M =
[[ 0.55  2.43  0.87  5.00  2.16 -1.67  0.04  0.51 -1.58 -1.21  0.02 -0.80]
 [ 0.53 -0.51 -1.30 -1.81  2.06 -0.57 -0.59  0.44  2.70 -0.40  0.60  1.42]
 [-1.29 -0.01  0.39  0.01 -2.28  1.66  1.17 -1.01 -1.01  0.78  0.15  0.07]
 [-2.74 -0.09 -4.07  0.92 -2.15 -0.44  2.06 -3.16  3.64 -2.51  1.86  0.19]
 [ 1.81  0.01  2.48 -2.58 -0.53  2.50 -1.75  2.20 -2.41  1.89 -1.79  0.00]
 [-0.32 -1.72 -0.44  0.87  1.21 -3.66  0.51 -0.90  0.50 -0.15  0.59 -1.09]
 [-4.82 -2.85 -0.90  1.53  1.21 -3.11  5.53 -4.31  2.03  2.24  4.21  2.59]
 [-0.15  2.71 -0.55  1.55  1.70  1.87  0.26  0.52  1.27 -0.88  0.83  2.28]
 [ 0.20 -0.24 -0.82 -2.07  1.22  0.71 -0.31  0.38  2.15  0.12  0.51  1.81]
 [ 2.73 -2.27  0.10 -5.27 -0.55 -0.05 -3.25  2.04  0.44  0.29 -2.13 -1.30]
 [ 0.08  0.42 -0.55  0.14  3.69 -0.93  0.31  0.45  2.30  0.08  1.35  2.44]
 [-2.08 -1.52  1.46 -0.10 -0.32  0.04  2.55 -1.47 -1.10  2.69  1.28  1.22]]
M[-12][-12] -> 0.55
M[:, 1] -> [2.43, -0.51, -0.01, -0.09, 0.01, -1.72, -2.85, 2.71, -0.24, -2.27, 0.42, -1.52]
M[5] -> [-0.32, -1.72, -0.44, 0.87, 1.21, -3.66, 0.51, -0.90, 0.50, -0.15, 0.59, -1.09]
M[-7][-5] -> -0.90
M[:, -12] -> [0.55, 0.53, -1.29, -2.74, 1.81, -0.32, -4.82, -0.15, 0.20, 2.73, 0.08, -2.08]
M[-11][2] -> -1.30
M[9][-5] -> 2.04
M[-6][-11] -> -2.85
M[-9][1] -> -0.09
M[8][6] -> -0.31
M[-7][2] -> -0.44
M[11][8] -> -1.10
M[4][9] -> 1.89
M[2][-11] -> -0.01
M[9] -> [2.73, -2.27, 0.10, -5.27, -0.55, -0.05, -3.25, 2.04, 0.44, 0.29, -2.13, -1.30]
M[4] -> [1.81, 0.01, 2.48, -2.58, -0.53, 2.50, -1.75, 2.20, -2.41, 1.89, -1.79, 0.00]
M[-1] -> [-2.08, -1.52, 1.46, -0.10, -0.32, 0.04, 2.55, -1.47, -1.10, 2.69, 1.28, 1.22]
M[:, 8] -> [-1.58, 2.70, -1.01, 3.64, -2.41, 0.50, 2.03, 1.27, 2.15, 0.44, 2.30, -1.10]
M[6][2] -> -0.90
M[10][1] -> 0.42
M[10][-5] -> 0.45
M[-12][-10] -> 0.87
M[4][10] -> -1.79
M[7][-11] -> 2.71
M[4][8] -> -2.41
M[8] -> [0.20, -0.24, -0.82, -2.07, 1.22, 0.71, -0.31, 0.38, 2.15, 0.12, 0.51, 1.81]
M[7][2] -> -0.55
M[8][4] -> 1.22
M[-6][-2] -> 4.21
M[0][7] -> 0.51
M[8][-4] -> 2.15
M[8][-11] -> -0.24
M[-3][0] -> 2.73
M[8][9] -> 0.12
M[-5][-8] -> 1.70
M[-6][-12] -> -4.82
M[-1][4] -> -0.32

W =
[[ -29.51   34.23  -26.87   16.86  -78.88  -75.83 -115.47  -19.05 -112.60
   -14.24  -33.24   29.23  -97.69   42.04]
 [ -91.49  -83.77 -149.42  149.47  -37.41  -84.41  124.62 -121.19  119.74
  -108.27   21.52  -74.83 -107.32  -83.86]
 [ -79.61   59.64 -105.63  -28.30  -71.89   52.67  -59.33  -10.71  -15.59
   -22.37   -3.99   73.40  111.66  100.79]
 [  18.27  -95.54  -68.66  -80.02   13.93   62.97   81.91  -68.41 -198.77
   -53.00  -82.70 -147.21  -41.54   93.84]
 [ -11.41   21.96  -12.69   49.42  -84.06  -53.77 -113.18  -19.18 -107.45
    -8.36  -39.54   47.37  -95.06   40.45]
 [ -99.00  123.18 -103.38   -4.32  -67.95   54.60 -104.35  -29.96  -30.14
    -7.76   20.08  102.52  160.75  199.40]
 [  63.64 -178.05   -6.75  -29.44   -0.23 -201.11 -227.65    6.80  -52.35
  -140.52  -54.99   60.42   57.89  117.59]
 [-221.65 -178.69  196.46 -139.06 -171.88   24.39  -14.91  -76.28   88.55
   104.48  -76.65 -109.23  -28.21 -152.05]
 [  80.25  -49.57  -61.88  -32.87  -20.07  115.27  -32.15   -8.11  -21.65
   -32.53  -10.12   32.13  -46.96 -166.69]]
Rows and columns are counted from 0.
(0, 0): -29.51
(3, 10): -82.70
(3, 12): -41.54
(5, 8): -30.14
(1, 5): -84.41
(0, 12): -97.69
(0, 3): 16.86
(4, 8): -107.45
(5, 12): 160.75
(7, 5): 24.39
(0, 13): 42.04
(2, 11): 73.40
(8, 8): -21.65
(7, 13): -152.05
(6, 7): 6.80
(7, 4): -171.88
(5, 9): -7.76
(8, 1): -49.57
(5, 0): -99.00
(3, 5): 62.97
(5, 1): 123.18
(7, 12): -28.21
(2, 4): -71.89
(1, 2): -149.42
(2, 6): -59.33
(4, 2): -12.69
(6, 0): 63.64
(5, 7): -29.96
(1, 12): -107.32
(5, 3): -4.32
(1, 1): -83.77
(2, 10): -3.99
(5, 13): 199.40
(1, 7): -121.19
